A single turn carries every row of the set below to another of its rows. Some are shown first; where does it send the rows asked next?
q873: [-17   2 -12   5  -2   0 -11  10   0   1  -5  -1  11   2   2  -1  17  14
  14   2   7  -3   3  13  -4 -14  10  10   5 -19   1]
q334: [ -4  -1 -16   8   5   8   0  14   0  -3  -1 -17  -2   5   3  -5   9  13
  11  -6   8   1  16  13   4 -11   6  16   1 -11  20]
q875: [ -6   2 -15  13   1  11  -4  15   3  -5   1 -18  -2   7   1 -10  11  11
   7  -7   9   0  14  10   2  -5   7  15  -6 -10  18]
q375: [-16   3 -15   5  -5   2 -10  12   3   1  -2  -2  10   3   6  -4  13  14
  13   2  11  -3   3  14  -4 -15   8   5   5 -20   3]
q305: [-11   3 -21  14   6   7  -3  -4  -5   8   4   2   5   9  -4  -7   7  -2
   7  -6   6   1   1   3   0  -4  -3  -2   4 -11  16]
q137: [-12   1 -13   8  -5   2  -9  10   4   4  -5   0   7   4   3  -5  14  12
  13   2  16   0   1  17  -3 -14   9   5   1 -17   1]
q752: [ -8  -7 -15  17   6  -5  -3   2  -2   4  12  -4   9  -6   0  -9   6  -4
  16  -6   6   5   5   9   2   5   0  14  -1 -13  12]
q235: [-11   5  -5  12   4  -3 -12  -1  -4   0   6  -4  13  -5  -3  -4   0   6
  16 -11   2  10   3   7  -3   7   3  24  -1 -14  13]
q93: [-13  14 -10  14  11  10   4  -7   0   6  -5 -15   3   4   9  -1  -3   7
   9  -7  13  13  14   7  -2   1   0  10  -6  -5  14]
q501: [-12  -5 -11   6   8  -4  -2   2   5   5   4   4   5 -10  10  -3   1  -1
  15  -3   2  -1   9  16   4   3  -1   5   7 -13  13]
q958: [-24   8  -9   4 -10   5   3  -5   2  -2 -11  -4   6   0  14 -12  11   3
  19  -1   4   7   8   1  -1  -2   5  10   3  -7  -3]
q652: [-16   4 -15  11   1   8  -8  -3 -14  -4  -2 -10  16   3  -9  -7  10   6
   9   0   4   1   1  -1  -1   9   7  13   5 -11  18]
q617: [ -6   0 -17  11   7  11  -2  14   3  -3   2 -19  -2   7   5  -9   9  13
   7  -5   9   0  14   9   2  -8   6  15   0 -12  19]
q503: [-27  14 -10   8  -9   4   2  -7   1   1  -4  -5  11   2  10  -7  12   2
  15  -2   4   4   5  -2  -3   3   4  11   0  -6  -2]
q373: [-17  15  -8  13  13  12   1  -7  -3   6  -5 -17   6   2  10  -5  -1  10
   9  -7  12  15  14   4  -2   0   4  11  -5  -6  12]
q295: [ -8   3  -9   2   0  10   4   0   9   3   0   2   5   7   1  -3   2   0
  19  -7   0   4  15   7   6 -11  -1   2  16 -13  14]
q469: [-13   6  -1   1   1  11  -5  -2  -1  -4  -8  -8  19   0  -5   2   2  12
  20   1   2   6  13   8   3   1   9  13  16 -16  14]
q42: [-16  15  -5  12  13  14  -3  -5  -2   3 -10 -14   4   0   9  -4   0  10
   9  -6   9  14  16   6  -3   2   5   9  -9  -7  11]
q288: [-15   5  -3   0   0  -2  -8   2   3  -2   0   2   7  -9   8  -3  -3   7
  15 -10  -6   3   9  10   2   6   1  17   7 -13  16]
q253: [-27  13 -11   5 -11   4   1  -7   2   0  -6  -6  10   0  12 -10  10   5
  17  -1   5   7   5   0  -4  -3   5  10   5  -7  -2]

q652 moves to q305
q288 moves to q235
q503 moves to q93
And these:
q137 moves to q958
q253 moves to q373

